Where one turn sends some rows of the set: a few examples, then the rows asked:
Nir: [ 0.89  0.01  0.45  1.05 -1.09  0.40  0.05  1.02  0.23 -0.62  0.75 -1.27
  0.84 -0.23  1.06 -0.25 -1.07 -0.20 -0.18  1.03 -0.03 -2.05 -1.06 -0.73
  1.33 -0.24 -0.09 -0.32 -0.39  0.41  1.60  0.86 -0.06  0.58 -1.75  0.24
  0.59  0.18 -0.47  0.57 -0.88 -0.42  0.14 -0.01  0.16 -0.41  1.75]
tumig: [ 0.58 -0.01  0.13 -0.41  1.19  0.17 -0.09  1.00  0.95  0.80  0.57 -2.65
  1.15 -0.10  1.75  0.17 -1.24 -0.10 -1.20  0.03  0.07 -0.11  0.92 -0.20
 -0.71  0.52 -0.47 -0.83  0.07  0.38 -1.27  0.23 -0.38 -0.27 -1.28  0.39
  0.20 -0.26 -1.75  0.57  0.42 -0.54 -3.06 -2.13 -0.27  0.08  1.04]
vutiv: [ 1.79  0.05  0.19 -2.06 -0.71 -1.39 -0.85  1.92  0.01  1.45  0.20  0.30
  0.42  0.05  1.29  0.85  0.27  0.47 -0.77 -1.08 -0.89 -1.00  0.24  0.32
 -1.14  0.93  0.75  0.09 -1.55 -0.51 -0.43  1.00 -1.03  0.53 -1.79 -0.60
 -0.65 -0.06 -0.41  1.28 -0.44  1.09  0.18  0.92 -0.78 -0.16 -0.11]
gesa: [ 0.51 -0.41  1.47 -1.72  0.10 -1.11  1.43 -0.50  1.08 -0.22  1.21 -1.05
  0.79  0.12  0.73 -0.94  0.14  1.70 -0.83  0.42 -0.56 -0.24  1.28 -0.15
 -1.48  0.37  0.10  0.74  0.76  0.91 -0.19  0.02 -0.80 -0.51  0.81  0.12
 -0.94  1.85 -1.16  0.85  0.58 -0.99 -0.35  0.60 -0.25 -1.18 -1.13]
fep: [ 1.00  0.63  0.19 -0.45 -1.21 -0.14  0.31  0.69  0.34  0.95  0.30 -0.92
 -0.51  0.54  1.23  0.03 -0.68 -0.43 -0.72  0.89 -0.22 -0.77  0.99 -0.35
 -0.46  0.11 -0.93  1.51 -0.46  0.75  0.33  0.67 -0.54  0.69  1.10  0.35
 -3.23  0.55 -1.22  0.13  1.66 -0.48  1.77  0.82 -0.12  0.88 -0.21]
Povu: [ 1.22  0.96  0.29  0.46  0.75 -0.15 -0.78  0.86  0.25 -0.68  0.19 -0.85
  0.06  1.93  1.10  0.41 -0.37 -0.33 -0.62  0.93 -0.33 -0.33  0.18  0.34
 -0.42  0.12 -1.57 -0.70 -0.66  0.18 -0.67  0.10 -1.27  0.24 -1.27  0.51
  0.35 -0.49 -2.68  0.10  0.77 -0.61  2.14 -0.92 -0.57 -0.45 -0.91]
mota: [ 0.31  0.18  0.06  1.00  0.95  0.55  0.02  1.65  0.35  1.13 -1.66 -1.87
 -0.88 -1.04  1.41  0.66 -0.34 -0.07 -1.64  1.32  0.23 -0.16  1.29 -0.37
  0.23  0.30  0.43 -1.18 -0.76  0.03 -1.55 -0.24 -0.34  0.82 -0.95 -0.80
 -0.98 -0.35 -0.98  0.48  0.10 -1.89 -0.01 -1.70  0.02 -0.06  1.33]
seg: [ 1.90 -0.06  1.86 -1.45  0.92 -1.44  0.90  1.22  0.23  0.41  0.87  0.25
  1.24 -2.52  1.38 -0.82 -0.48 -1.41 -0.68  0.62 -0.13 -1.02  0.78 -1.64
  0.18 -0.26  0.32  1.27 -0.15 -0.91 -0.19  0.22 -0.78  0.46 -1.72  0.50
  0.03  0.83  0.02  0.68 -0.38 -0.65 -1.58  0.24 -0.80 -0.30  1.02]
soz: [-0.15 -0.41  0.93 -0.31  1.66  0.70  0.45  1.16  1.18  0.27  0.53 -1.82
  1.00 -1.60  2.55 -1.41 -2.99 -0.74  0.08  1.42  0.73 -0.44  1.34 -0.36
  0.07  0.31 -1.63  0.29  0.12 -0.44 -0.79  1.80 -0.19 -0.20 -0.85  0.38
 -0.14 -0.40 -0.07  0.05 -0.26 -1.28  1.04 -0.31 -1.27  0.08 -0.29]
lilif: [ 0.69  0.15  1.56 -1.05 -0.25 -0.58 -1.00 -0.62 -0.25 -0.39  0.31 -0.09
 -0.17 -0.85  0.39  1.62 -0.26 -0.07 -0.82  0.23 -0.11 -0.08  2.09 -1.31
 -0.19 -1.44  0.84  0.27  0.30  0.85  0.04 -0.97 -0.04  0.23 -0.64 -0.22
  0.91 -0.78 -0.53  0.33 -1.63 -1.02  1.37  1.13 -0.18  0.78 -0.41]
Lavar: [ 0.96  0.45 -0.17 -1.31  0.81 -1.34  0.31 -0.17 -1.17 -0.66 -0.30 -2.64
 -0.02  0.88  2.15  0.27 -1.61  0.14 -0.86  0.41  0.97  0.71  0.18  0.02
 -1.07 -0.39  0.36  0.27  0.77 -0.55 -0.66  0.29 -0.98 -0.77  0.61  0.68
 -0.76  0.85 -1.41 -0.42 -0.90 -1.55 -0.56  0.11  0.65  1.13 -0.54]
nefu: [ 0.46 -0.21  0.36  0.21  0.97 -1.97 -0.79  1.03  0.35 -0.50 -0.73 -0.22
 -0.38 -1.09  0.75  1.11 -0.32 -0.04 -1.04  0.15 -1.05  1.17  1.21  0.27
 -0.47  1.04 -0.35  0.96 -0.66  0.48 -2.07  0.48 -1.11 -0.65 -0.08  0.80
  0.19  0.97  0.55  1.31  1.11 -2.21 -0.27  0.95 -0.28 -0.53 -1.08]
vadur: [ 1.11  1.09  1.55 -0.40 -0.69  0.87 -0.99  0.55  0.89  0.18  1.46 -0.89
  0.24  0.73  1.32  0.01 -0.70  0.49 -0.54  0.23  0.44 -1.23 -0.89 -0.65
  0.83 -0.63  0.18 -1.01 -0.68 -1.49  0.32  1.50  0.06 -0.40 -0.37  0.23
  0.28 -0.51  0.32  0.48 -1.68 -0.34  0.59  1.35  0.49  0.78  0.91]
linav: [ 1.00  0.19  0.26 -1.58  0.74 -0.02 -0.75  0.37  0.14  1.19  0.78 -0.54
 -0.65 -0.50  1.57 -0.17 -0.94  0.08 -0.63  0.66 -0.04  0.02  0.43  0.28
  1.61  0.39 -0.33 -0.06 -0.16  0.41  0.43  0.85 -0.51  0.06 -1.79  0.10
 -0.56  0.26  0.16  0.35 -1.25 -0.30 -0.43  4.17 -0.01  0.15 -1.13]
Ner: [ 0.96  2.22  0.41  0.08 -0.40  0.16 -0.42  0.55  0.58  0.73  0.49 -0.33
  0.67  2.09  1.48  0.74 -0.52 -0.15 -0.62  0.27 -0.07  0.46  0.68 -0.55
 -1.42  0.35 -1.01 -0.43 -0.06 -0.07 -0.12  0.54 -0.34 -0.34 -1.54  0.48
  0.50 -0.19 -1.50  0.14  0.85 -0.29  1.73 -1.59  0.83 -0.69 -0.96]
sape: [ 1.77 -1.17  1.05  0.42  0.55 -0.82  0.71  1.29 -0.02  0.18  0.56 -0.30
 -0.55  0.76  3.32  0.18 -0.69 -0.90 -1.08 -0.06  1.24 -1.68  1.81  0.12
  0.74  0.48  0.62  0.04  1.40  1.35  0.97  0.18 -0.36  0.95 -1.46 -0.09
 -0.34 -1.23 -0.82 -0.16 -0.67  0.24  0.32  0.49  0.03 -0.04 -0.35]
Bonu: [ 0.13  1.70 -0.63 -0.93  0.51 -0.81  0.17  0.90  0.73  2.16  1.00 -1.84
  1.71 -0.13  0.66 -1.64 -1.93 -0.54 -2.38  0.33 -0.37  0.08  1.94 -0.12
 -0.72  0.22 -0.13 -0.77 -1.10  0.28 -1.22  1.44 -0.40  0.16 -0.58  0.87
 -0.24  0.60 -1.01  1.83  0.53  0.05 -1.26  0.45  0.29 -0.62 -0.21]
vub: [ 0.28  0.40  0.55 -0.36  0.66  0.20  0.27  1.76  0.65 -0.19  0.23 -0.99
  0.52 -0.79  2.38 -1.88 -2.65 -0.33 -0.53  0.66  0.35 -0.24  1.42 -0.03
  0.49  0.23 -1.34  0.27  0.81 -0.57 -0.38  2.01  0.43 -1.47 -0.68  1.33
 -0.94  0.14  1.01 -0.55 -0.33 -1.61  0.28 -0.47  0.07 -0.45 -1.24]
vevev: [ 0.25 -1.21  2.00 -0.65  1.28 -0.93  0.89 -0.83  1.81  0.03  0.11 -0.67
 -0.01  0.44  1.45  0.16  0.25  1.46 -1.34  1.45 -1.15 -0.59  2.06  0.33
 -0.36  0.00  0.02  1.51 -0.73  0.08 -1.35  0.00  0.51  0.10 -0.96 -0.38
 -0.48  0.75 -0.91  0.34  0.57 -0.07 -1.30 -0.88 -0.39 -0.17 -0.22]
moku: [-0.44 -0.32  0.59 -0.58  1.17  0.39  0.27  1.22  0.20  0.23 -0.95 -1.02
 -0.92  0.01  2.08  0.39 -0.53  0.39  1.33  1.87 -1.09 -0.38  0.63 -1.22
  0.85 -1.42 -0.40  0.19 -0.26  0.07  0.05  1.07  0.40 -0.01  0.35 -1.09
 -0.98  0.92 -0.01 -1.18  1.02 -0.81 -0.62  0.05 -0.26  0.68  0.22]
koni: [ 0.35 -0.53  0.67  0.60  0.87 -1.03 -0.31  1.13  0.90  1.11  0.00 -0.85
  0.41 -1.55  1.49  1.54 -0.49 -0.12 -1.15  0.40 -0.40  1.93  1.34 -0.26
 -1.89  1.21 -0.48  0.78 -0.43  0.30 -1.22  0.63 -0.89  0.27 -1.06 -0.66
  0.73  1.00  0.46  1.35  1.31 -1.11 -0.64  1.01 -0.17 -0.86 -1.12]
davof: [-0.08  1.52 -0.63 -1.35 -0.48  0.07 -0.55  0.89 -1.22  1.23 -0.12 -2.09
 -0.46 -0.02  0.95 -0.82 -1.09  0.05 -1.60  0.57 -1.00  1.00  1.33 -0.51
 -1.37  0.22  0.19 -1.45  0.09 -1.34 -0.08  0.53 -1.42  0.56  0.29  0.57
 -0.75  0.84 -0.26  0.66 -0.55 -2.02  0.22  0.65  0.69 -0.60 -0.10]
puv: [ 0.22 -0.48  0.98 -0.13  0.13 -0.13  0.59  0.68  0.94  1.82 -0.73 -0.12
 -0.06 -1.37  0.53  1.29 -1.85 -0.74 -0.38 -0.20 -0.07 -1.61  0.81 -1.86
  1.62  1.01  0.34  0.83 -0.53  2.02  0.24  1.08 -0.34 -1.12 -1.24  0.29
  0.39 -0.45 -0.11  1.08 -0.90 -0.46 -0.45  0.53 -0.24 -0.69  0.74]
fadu: [-1.06  1.13  0.38 -1.05  1.53  0.56  0.20  0.80  0.24  1.21  1.39 -1.15
 -0.33 -0.19  1.51 -0.50 -0.49  0.54  0.02  0.03 -1.28 -0.97  0.42 -1.21
  0.07  0.01 -0.84 -1.29  0.93  0.79  0.15  1.16 -0.03  0.16  0.93 -0.44
  0.29  1.64  0.89 -0.62  0.65 -0.98 -0.73  0.00 -0.99 -0.57  0.38]
Moz: [-0.12  0.63  0.46  0.26  0.09  0.43 -0.38  0.49  0.98  1.98  1.26 -0.82
 -0.46  0.65  1.01  0.18 -0.53 -0.35 -2.83 -0.16 -1.26 -1.58  1.46  0.28
 -0.35  0.97 -1.69  0.62 -0.74  0.63 -0.17  0.52  0.54  1.36 -0.26  0.46
 -1.56  0.12 -0.26 -0.13  1.27  0.49  0.50 -0.61 -1.08  0.35  0.49]
pozaz: [ 0.00  0.07  0.46 -2.61  0.07 -0.70 -0.34  0.59  0.04  1.14  1.60  0.51
  0.65  0.38  1.18 -0.24 -1.09 -0.26  0.64 -0.74  0.03 -0.92  1.41 -0.81
  0.41  0.53 -0.35  0.39  0.19 -0.80  0.40 -0.05 -0.85  0.12 -0.91  1.95
 -0.67 -2.26 -0.81  1.56 -0.48  0.19 -0.02  0.35 -0.18  0.33  0.30]
dur: [ 2.25  0.44  0.49 -0.05  0.13 -0.38 -0.78  1.69  0.43  0.89  2.01  0.48
 -1.28 -0.89  0.37  0.25 -0.38  0.40 -0.50  1.04 -0.33 -1.14  1.38 -0.62
 -0.01 -0.59  0.02 -0.18  0.17  0.30  0.53 -1.19 -1.18 -0.28 -2.01 -0.20
  0.13  0.06 -0.70  1.52 -0.26  0.02 -1.63  0.19 -0.05 -1.89 -0.12]
Lol: [ 1.69  0.20  0.23 -0.03 -0.35 -1.41 -0.74  0.33  0.07 -0.38 -0.95  0.15
  0.53 -0.21  1.89  1.18 -0.62 -0.19 -0.42 -1.41 -0.71 -1.10  1.06  0.71
 -0.07  1.14  1.81  0.01 -0.39  1.40 -0.42  0.10 -0.31  0.88 -1.28 -0.43
 -0.61  0.70 -0.71  1.31 -0.11  0.59  1.45  0.91 -0.37 -0.34  1.28]
los: [ 1.73 -0.68  2.59 -0.60  1.42 -0.61 -0.15  0.58  0.52 -0.80 -0.02  0.11
  1.25 -1.66  1.64 -0.59 -0.71 -0.96 -1.55 -0.94 -0.07 -0.05  1.42 -0.74
  0.35 -0.86  0.75 -0.14  0.97 -0.91 -0.18 -0.32  0.14 -0.22 -0.30  0.57
 -0.74  0.91  0.22 -0.13 -0.89 -0.25 -0.54  2.08 -0.24  0.05  0.40]
zomon: [ 0.44  0.04 -0.23  0.59  1.46 -1.65  1.06  1.02  0.00  0.33 -1.88 -1.75
  0.59 -0.32  1.05  0.01 -1.61 -0.23 -2.40  1.08  1.38 -0.28  0.91  0.21
  0.33 -0.88  0.53  0.42 -1.18  0.59 -1.42  0.59  0.25 -0.12  0.00 -0.12
 -1.62  0.26 -1.58  0.39 -0.19 -0.59  0.83  0.33  0.39  0.79 -0.79]

fep -> moku
los -> Lol
Now find these:
Lavar -> zomon
dur -> pozaz
Ner -> vub

Where one turn sends some rows of the set: a few examples, then the rows asked:
Robeg: [-0.14 -0.20 -1.42 -0.98 -0.52  0.53 -0.04 -0.20 -0.78  0.53  0.16 -1.33
 -1.94]
tifo: [-1.68 -1.00 -0.81 -0.64 -1.89  1.28  0.32 -1.96 -1.17 -1.78 -1.03 -1.53
 -0.30]
Tose: [-1.25  0.71 -0.31 -1.36 -0.41  0.17  1.66 -1.42  1.63 -0.23 -0.73 -0.26
 -0.11]
viga: [-0.57 -0.66 -0.13 -0.94 -1.98  0.74  0.27 -1.85 -1.60 -1.53 -1.60 -1.31
 -0.94]
fala: [-1.51  0.10 -1.93 -1.03 -2.16  0.67  1.45 -0.72  0.15  0.21  0.57 -1.02
 -1.68]
dod: [-0.20 -1.61 -0.71 -1.46 -2.78 -0.81 -0.66 -1.83 -0.51 -1.62 -0.79 -1.36
 -0.80]
fule: [-0.84  0.57 -0.38 -1.17 -1.55  0.21 -0.01 -0.61  1.01 -0.04  0.97 -1.96
 -2.10]
dak: [-1.39  0.26  1.68 -1.02 -0.82  0.37  0.79 -1.80 -0.27 -1.38 -0.70 -0.49
 -1.20]
bedum: [-1.16 -0.30 -1.55 -1.04 -0.75 -2.10  0.26  0.01 -0.51 -0.24 -0.24 -0.07
  0.17]
Rig: [-0.30  1.39  0.51 -1.36 -1.72 -0.30  1.07 -0.99  0.95  0.14 -1.20 -0.51
 -0.20]
viv: [-0.80 -0.34 -1.15 -1.52 -1.91 -2.45  0.05 -0.89  1.35 -1.35 -0.10 -1.44
 -0.40]
mebi: [-2.13 -0.88  0.43 -0.87 -0.61 -0.69  0.60 -1.22  0.08 -0.83  0.63  0.93
 -0.20]
sed: [-2.13 -1.69 -0.70 -0.54 -0.57 -0.09 -0.22 -1.26  0.10 -1.22  0.77 -0.23
  0.57]
Gem: [-1.37  0.50 -1.33 -1.66 -1.93 -0.13 -1.28 -1.22 -0.70 -0.11 -1.86 -2.00
 -0.44]
tebod: [-2.27 -0.13 -2.16 -1.58 -0.54  0.32 -0.64 -1.75 -0.03 -0.36 -1.44 -1.66
 -0.28]
fas: [-0.36 -0.40 -1.16 -1.03 -0.38 -2.00 -0.56  0.00  0.08 -0.63 -0.08 -0.81
  0.48]
Bamor: [-0.20 -0.88  0.41 -1.73 -2.72 -1.52  0.19 -1.75 -0.46 -1.28 -0.84 -0.25
 -1.55]
naf: [-2.11 -0.04 -1.77 -1.46  0.23  0.48  0.86 -1.78  1.07 -0.46 -0.88 -0.85
 -0.13]
tukas: [-1.51 -0.23 -1.53 -1.50 -2.26 -2.51  0.81 -0.95  0.85 -1.06 -0.35 -0.76
 -0.68]
todib: [-1.24 -0.46  0.93 -1.45 -1.72 -1.44  0.87 -1.40 -0.13 -0.80 -0.17  0.92
 -1.27]
Rit: [-0.50  1.24  0.03 -1.48 -2.48 -0.38 -0.39 -0.96 -0.17  0.21 -1.70 -1.40
 -0.29]
Zomo: [-1.12 -2.04 -1.25 -0.85 -1.64 -0.12 -0.82 -1.65 -0.20 -1.66  0.06 -1.37
  0.39]
zif: [-1.71 -0.25 -1.74 -1.32 -1.68 -2.45  0.85 -0.50 -0.14 -0.50 -0.51  0.09
 -0.36]
lapu: [-0.23 -0.43 -0.91 -1.24 -1.00 -2.10 -0.60 -0.43  1.13 -1.16  0.01 -1.45
  0.18]
pem: [-0.50 -0.04  1.16 -1.16 -1.43  0.29  0.47 -1.81 -1.12 -1.31 -1.44 -0.90
 -1.42]
muf: [-2.58 -0.71 -0.32 -0.53 -1.27  1.28  0.53 -2.03 -0.28 -1.75 -0.26 -1.27
 -0.03]
Tav: [-2.42 -0.17  0.95 -0.72 -0.71  0.86  0.83 -1.81  0.20 -1.59 -0.06 -0.73
 -0.59]
rafu: [-1.58  0.43 -1.04 -1.05 -2.30  0.43  0.91 -0.72  1.08 -0.05  0.98 -1.58
 -1.90]
tumu: [-0.21  0.33 -0.52 -1.14 -0.77  0.33 -0.58 -0.33  0.03  0.29  0.51 -1.81
 -2.07]
Padib: [-0.88 -0.26 -2.16 -0.92 -1.22  0.71  1.00 -0.45 -0.82  0.51  0.18 -0.89
 -1.72]

dak -> Tav
tebod -> Gem
Robeg -> tumu
Now find these:
todib -> mebi
fas -> lapu

